Each path below is one point turned by a fixed rotation once a step. After each direction that follows a path, write how fast that rotation turns it, in degrees per step (0 if it stays still).
Each turn is a multiple of 5 degrees from 10 to 175, or 0.
Rotation 1:
[ -2 -11  -8 -13 -22 -28 -50   8  17]
[  6  31 -11  35  12 -23 -29   4  21]
[-27   7  -7   6   8 -31 -34  11 -33]
[-11  16  10  -6 -31 -39 -29   2  21]
[ -9   2 -24  43  -4 -10 -38  10  16]
[  3  12 -10 -11  16 -35 -46  11 -17]
[-23  38  11  17 -13 -39 -13   1  11]
[-26 -19 -15  21 -20 -16 -39  11  -1]
[ 18  16  -8  -3   3 -32 -46   5  17]
[-22  32  -5  35  10 -29 -19   5  -7]
[-29  -8   2  -9 -21 -34 -38   9 -13]
[  4  15  -5  17 -19 -26 -33   3  39]
[ -9   7 -20  30  21 -19 -38   9 -16]
[-15  20  12 -19  -7 -46 -34   5  -9]
[-26   9  -3  32 -26 -25 -21   3  22]
[  1 -14 -23  10   4 -17 -54  12  -5]
[  3  44   4   1   9 -39 -27   5   9]
[-42   5  -4  30 -16 -24 -21   8 -14]
[  0 -10  -7 -12 -23 -29 -48  10  14]
Directions:
[ 13  18  11 -11  -5  -9   5  -5  21] : 140
[ -5   5 -29 -12  -2  -3  15   6   3] : 0
Rotation 2:
[ -2 -39  16  -3  -2   9  -7 -34  27]
[ 36  -8  -6 -24  22 -13 -23 -13  10]
[ -8 -24 -11 -47  -3 -20   9   5  -8]
[ -1 -15  21 -23 -11  -1 -17  39  20]
[ 19 -44  17   6  -1  15  14   6  12]
[ 18 -24  11  -2  -5 -10 -33 -33   9]
[ 34  -3 -14 -36  -2 -22   5  -6   8]
[-26 -17   1 -47  -8  -8   2   9  17]
[ 13 -23  18  -9  15  12 -10  33  22]
[  9 -51  11   1  -1   5  -3 -16 -13]
[ 34  -5   7 -12 -21 -27 -32 -11   4]
[ 13 -10  -9 -36 -15 -11  27  -3  25]
[-19 -14  12 -30   9   8 -18   7  34]
[ 25 -37   6 -10  34   9  -4  13  -2]
[  3 -37   8 -14 -19 -15 -21  -9 -17]
[ 37   0   8 -19 -27 -16  -1  13  19]
[-10 -24   6 -26 -11   4  22 -14  35]
[  8 -15  11 -18  33  10 -32  -1  27]
[ 15 -40  -7 -24  18  -9   1   3 -21]
Directions:
[  8 -14  23 -20   3 -10   1  -3   4] : 0
[-14 -17  -7  -3  -5   2  22 -12 -10] : 155
[-10  -5  12   9   7  20   7   7  21] : 85
[  5  13  -7  -6   2  -2   6 -25  20] : 70
Rotation 3:
[ 41   4  26  15 -17  -1 -16   8 -22]
[ 39 -15  24 -33  -3  -6 -12 -17  -9]
[ 23   2  44 -17 -14  15  16  11   8]
[  6 -11  35 -14  -1  -8  13  15 -38]
[  6 -34  31 -16  27  23   6   3 -11]
[ -6   6  40  15  10  34 -14   7 -19]
[-14   1  15 -26   5  22 -19 -19 -37]
[-15  -3   7 -24  -6  49   8 -11  -1]
[-18   7  -2   2 -20  29  17  12 -41]
[  4 -27 -26  -8   5  28   1  -5 -31]
[ 18  -4 -15  21 -15  46  -9   0  -6]
[ 21  10 -14  -5 -29  12 -20 -11 -35]
[ 36 -12 -15 -28 -26  20   1 -16   2]
[ 34   3   7   6 -37  10  22  19  -8]
[ 39 -28   2  -8  -7 -14   7   9 -31]
[ 45 -22  24   0   3  17  -4   8  10]
[ 27  10  46   2 -12  -5 -16   7 -21]
[ 17 -16  32 -42   3   1  -3 -13 -11]
[  0  -4  44 -12  -4  26  24  16   3]
Directions:
[  5 -15  -4 -10   9  14   3  -8  24] : 135
[ 21   1 -22   6 -18  -4   0  -1   3] : 25
[ 13  12  -4 -16  10  12  -2  20  -8] : 0
[ -4  18   6 -21 -15  -1  -4 -14   8] : 70
Rotation 4:
[-13 -11  -5  -2 -11  12 -42 -20 -10]
[ -2  14 -12  14  -8  -7 -29 -33 -13]
[-18  21  16  -2 -26 -18 -26 -12 -13]
[-32  18 -10 -16 -11   7 -23 -10 -22]
[  0  29 -23 -13 -26  -6 -15 -19   2]
[ -5   3   4 -18 -37  -2 -30 -10   5]
[ -6  -6 -14  -6 -12  18 -38 -23  -7]
[  3  12  -7  14 -17 -13 -31 -32  -5]
[-22   9  15   2 -21 -14 -31 -12 -16]
[-24  21 -14  -5  -5   6 -21 -16 -25]
[ -5  33 -12 -11 -29 -15 -15 -16  -1]
[-14   4   0 -24 -34   4 -28  -4  -1]
[ -2  -2 -26 -12 -16  17 -31 -22  -5]
[  8   9  -3   7 -27 -15 -31 -29   7]
[-20  -3  15   2 -15  -4 -41 -14 -17]
[-18  21 -18   2  -3   0 -27 -24 -22]
[ -8  34   2  -7 -28 -18 -14 -12  -5]
[-22  10  -1 -28 -26   8 -25  -3 -12]
[  2  11 -32 -13 -18  12 -24 -20   2]
Directions:
[ 18  15  11  -2  -5  15 -13   0 -15] : 0
[ 18  15  -3   9  -7 -19   8  -9  11] : 125
[  8 -19   6  22   7  -2 -14 -12   0] : 55
Rotation 5:
[ 22 -17  17 -11 -10  25  35  12  -8]
[ -4 -33 -10  -4 -24  17  25  15  17]
[  9 -22  14   7 -20  -8  40  15  -5]
[-15 -25 -10  18  -1  -4  34  24  20]
[  1   7  -7  15 -15 -28  41  14   4]
[ -8  10 -13  21  20  -2  36  24  14]
[  9  31 -25   5 -11 -12  34   6  11]
[14 26 -9  3 21 19 37 15  2]
[ 15  18 -27 -14 -16  27  26   3  18]
[ 32   2   9 -13  -1  28  32  11  -7]
[ 12 -22 -13 -13 -18  35  23   7  15]
[ 18 -22  15 -10 -21   8  37  12  -9]
[ -9 -35  -7   5 -13  14  29  22  16]
[  1 -14   1   8 -24 -24  39  13   2]
[-13 -13  -5  23  12  -6  38  29   9]
[ -2  16 -22  13 -15 -24  36  10  14]
[ 6 24 -8 15 23 -1 39 20  5]
[  9  29 -34  -4  -9   8  30   5  16]
[30 25  0 -7 11 23 34  9 -4]
Directions:
[-13   2  13   8   2   6   0 -29   3] : 0
[ 14   6  21  -1   4 -11  10  -1 -20] : 160
[-10  17  -8  16  11 -21   4   4   4] : 35
Rotation 6:
[-15 -23  34 -23 -11  -9 -16 -19  15]
[-25 -34  12 -12   8 -10  28 -17   1]
[ -3  10   2 -28  35   0  30 -18  -7]
[ 16  16  19 -41   9   6  -9 -19  12]
[ -6 -26  25 -23 -15  -7 -15 -26  21]
[-34 -34  13 -12  14  -5  20 -22   0]
[ -8   8  10 -29  32  -5  31  -9 -14]
[ 21  16  22 -44   3   0   0 -17  10]
[  3 -28  18 -23 -12   1 -13 -32  22]
[-37 -30   9 -10  19  -2   7 -26   4]
[-18   7  16 -31  31  -9  24  -5  -9]
[ 23   9  18 -45  -2  -4  13 -10   5]
[  9 -25  11 -22  -8   8 -11 -36  21]
[-32 -24  12  -8  23   3  -5 -29   8]
[-27   6  25 -28  25 -13  20   2 -10]
[ 21   2  17 -43  -6  -8  23 -10   3]
[ 16 -22   2 -25  -1  12   0 -42  17]
[-33 -19  12 -13  26   7 -14 -29   9]
[-28   0  31 -29  17 -14  11   2  -6]
Directions:
[  1  -6 -13  -8  -3 -11 -14  -3 -26] : 0
[ -2  -5   2   4  -5   9 -29 -12  13] : 85
Rotation 7:
[ 36   0 -15 -16  10  -6 -30   7  42]
[ 13  -8 -28 -25  10 -48  14  13  -1]
[-38  11 -34   7 -21 -12  31  -2 -22]
[-36  27 -15   7 -17  33 -24 -11  15]
[  8  14  -1 -16  31   5 -38 -12  33]
[ 25  -9 -21  -5  32 -41  12 -18  12]
[ -3 -14 -43  21 -29 -19  31   0  -2]
[-29  16 -22  -4 -41  20 -18  26  12]
[-17  35   2 -40  25   7 -27   3  15]
[  4   7 -15  -8  47 -16   8 -40  -2]
[  5 -20 -39  37  -8 -13   9 -29   5]
[ -7  -3 -23  14 -41  -5 -20  24  36]
[ -8  31  -4 -39   2 -13  -4  35  25]
[ -8  26 -25 -32  33  -4  23 -18 -21]
[-15  -8 -40  22   2   7  -9 -43 -15]
[ -9 -10  -7  23 -18 -12 -40 -10  41]
[ 14  21   1 -16   5 -27   6  23  50]
[ 10  20 -37 -25  12  -6  38  11  -9]
[-26  -5 -47  -4 -10  15  -9 -15 -33]
Directions:
[  4  -5  -6   4  -4  10 -31  13  -3] : 95
[  9 -10  28   5  -2   9   5   6 -14] : 0
[-11  20   9  20  -2   1   2  14  11] : 85
[ 22  23   5  -8   6 -10  -6   0  -6] : 90
Rotation 8:
[ 11  13 -39  -3  -2  -5  32  31   1]
[-13  19 -33   5   9 -10  26  29  23]
[-17   2 -17  23   5   1  14  24  43]
[-10 -22 -14  29 -16   8   6  18  39]
[  3 -26 -22  21 -41  14   6  11  15]
[  7   0 -36  10 -46  10   7  13  -1]
[  4  32 -34   7 -30  15   0  18   0]
[  9  39 -24  14  -3  21  -1  29  13]
[ 20  12 -13  24  12  26   4  37  24]
[ 27 -17 -15  23  10  11  23  33  17]
[ 15 -23 -25   8  -7  -8  40  28   9]
[-13  -3 -36   1 -15 -17  33  21  11]
[-30  14 -31  10 -19  -7  14  17  26]
[-21  13 -20  24 -20  12  -6  16  37]
[  6  -2 -13  31 -28  28 -10  18  26]
[ 28  -9 -19  20 -31  26   1  19   2]
[ 31   9 -31   5 -22  15  15  24 -11]
[ 11  30 -37  -1  -1   5  21  32  -1]
[  1  25 -24   9  17   4  20  34  22]
Directions:
[  9 -10 -11 -11 -15 -10  13  -3 -20] : 65
[ 10   6 -21  12  -6   8  14  -2  17] : 0
Rotation 9:
[-20  -3 -31  -4  -6 -51   8  -1 -12]
[ -4   3  24 -22  30 -17 -32  19  -5]
[  6  -2   4   6 -39 -35 -12   3  33]
[ 11  -7 -16 -14  27 -41  -1 -22 -17]
[-38  -2  19  -7   4 -26 -17  38   9]
[ 44  12  11  -9 -11 -30 -27  -5  14]
[-23 -26 -29  -8   2 -43   1  -9   2]
[ -9  28  33 -10  22 -30 -20  16  -8]
[ 25 -23   0 -12 -32 -28 -14  19  27]
[ -9   7 -23  -2  15 -39 -21 -29 -12]
[-21  -9  34 -14  15 -27   2  31  13]
[ 30  20  -5  -6 -29 -31 -29  12   0]
[-12 -36 -15 -10  22 -31 -11 -19  12]
[-22  34  24   2   7 -41   0  15  -3]
[ 37 -23   1 -26 -12 -24 -20  22   8]
[-24   5 -24   8   1 -35 -30 -23  10]
[  1  -4  38 -16  27 -38  14  13   5]
[  9   9 -18 -11 -35 -27 -24  31  -5]
[  1 -18   1  -7  30 -27 -32 -27  16]
Directions:
[-16   7  24   7  11   5  -7  -1  14] : 125
[-10  27  -9  11 -14  -4  -7  -3  -7] : 170
[ -9  -5  14 -19 -17  -1  -4 -15 -11] : 0
Rotation 10:
[-28  14  14   4 -20  -6 -48  -1 -15]
[  9  -5   9 -17 -32  43  -6  -9  24]
[ -6  28 -13 -28  -5 -27  -1   2  44]
[-31  21  14 -21   7   5 -41 -13 -19]
[  0  10  13 -14 -35  44   1  27  11]
[ -9   5 -12 -11 -30 -33 -15   2  37]
[-25  24   3 -18   7  17 -29 -41  -4]
[ 10  31  22 -26  -9  30   2  33  16]
[-25 -10  -5 -24 -29 -31 -24  20  13]
[-31  14 -12  -1 -22  27 -18 -37   3]
[ 22  39  21 -12  -7  15  -6   9  33]
[-20 -11   7 -44  -3 -23 -29  10   7]
[-41  20 -13  -9 -25  34  -1  -8 -10]
[ 14  29  18  16 -35   3 -19  13  34]
[ -5 -16   9 -44  -1  -8 -30 -20  23]
[-33  36 -12 -30  -2  27  11   0  -1]
[ -7  28  23  11 -28 -10 -31  28   9]
[ -8 -31   3 -27 -30  13 -28 -22  18]
[-13  40 -20 -23  -2  14  16 -13  28]
Directions:
[ -5  -1 -17   3  12  12 -19  13  13] : 0
[ 12  11   4 -15  24  -3   1 -13   9] : 90
Rotation 11:
[  9 -35  -3  -4   3 -23  34   8  33]
[-19  -9 -16  14  32  11  19  29  34]
[ 17 -33 -10  19  29 -20  -3  36  -1]
[-17  -6  28  20  35  18 -11  29  -4]
[ 15 -26  40 -16   4  -9 -10  35 -13]
[-21  10  30 -16 -16  26  13  38   1]
[ 11   1 -15 -27 -26 -10  -2  48 -14]
[-22  34 -15  16 -20  15 -13  36 -17]
[  6  11  -8  -8 -13 -23 -46  11 -36]
[-27  29  28  15 -25   3 -28 -17 -14]
[  3   9  12 -36 -30 -26 -23 -25   0]
[-17  30  -6   2 -41  -5  12 -20  30]
[ 13  16 -39 -16  -7 -32  -9 -18  28]
[  0  23 -18  47   4 -13  -4 -23  24]
[ 16   1   1   2  41 -31 -21 -27  13]
[  4   5  41  27  16  -9  19 -24  28]
[ 14  -6  13 -32  32 -17  25  -6  32]
[ 5  3  2 18 11 -2 54 21 24]
[  6  -1 -23 -11  46 -10  16  33  -3]
Directions:
[ 14 -11  -8 -23   7 -15 -10   0  -4] : 175
[ -2  -4  22 -19 -13   2  12  -6  10] : 65
Rotation 12:
[-21   3 -26   0   8  14  17 -31  30]
[ -7  -9  18  22  35  28   1 -20 -14]
[ 11  42  -6  12  19 -12  -6 -32  10]
[ -6 -11 -18  18  25  19 -31  -1  26]
[22 15 11 35 14 23 23  0 16]
[-26  18 -26  10  -7  25   2 -34  12]
[-15 -16   7  10  46  13  17 -15   4]
[ 19  26  10  16  12   8 -14 -41  -1]
[-14   9 -30  20  32   2 -22   3  21]
[24 -6 14 27  9 28 10 -6 34]
[-20  32 -20  27  -4  24  14 -17 -10]
[-18 -14  -8  -4  35   6  16 -28  25]
[ 11   8  22  24  25  21 -17 -27 -15]
[ -1  34 -27  22  23 -13 -10 -12  21]
[  2 -20   0  25  14  35 -12  -5  30]
[  1  32  -2  33   9  19  28 -11  -5]
[-27  -3 -22  -6  14  15   1 -42  18]
[  2  -3  21  20  46  15  -1 -10 -10]
[ 15  41 -10  16   9  -5 -16 -28  17]
Directions:
[  9   3  -9  14 -13   8  -2  21  17] : 70
[ 20   9  21  10  -4   7   6  -1 -14] : 135
[  8  -3 -17  21  13   6   4 -18   0] : 0
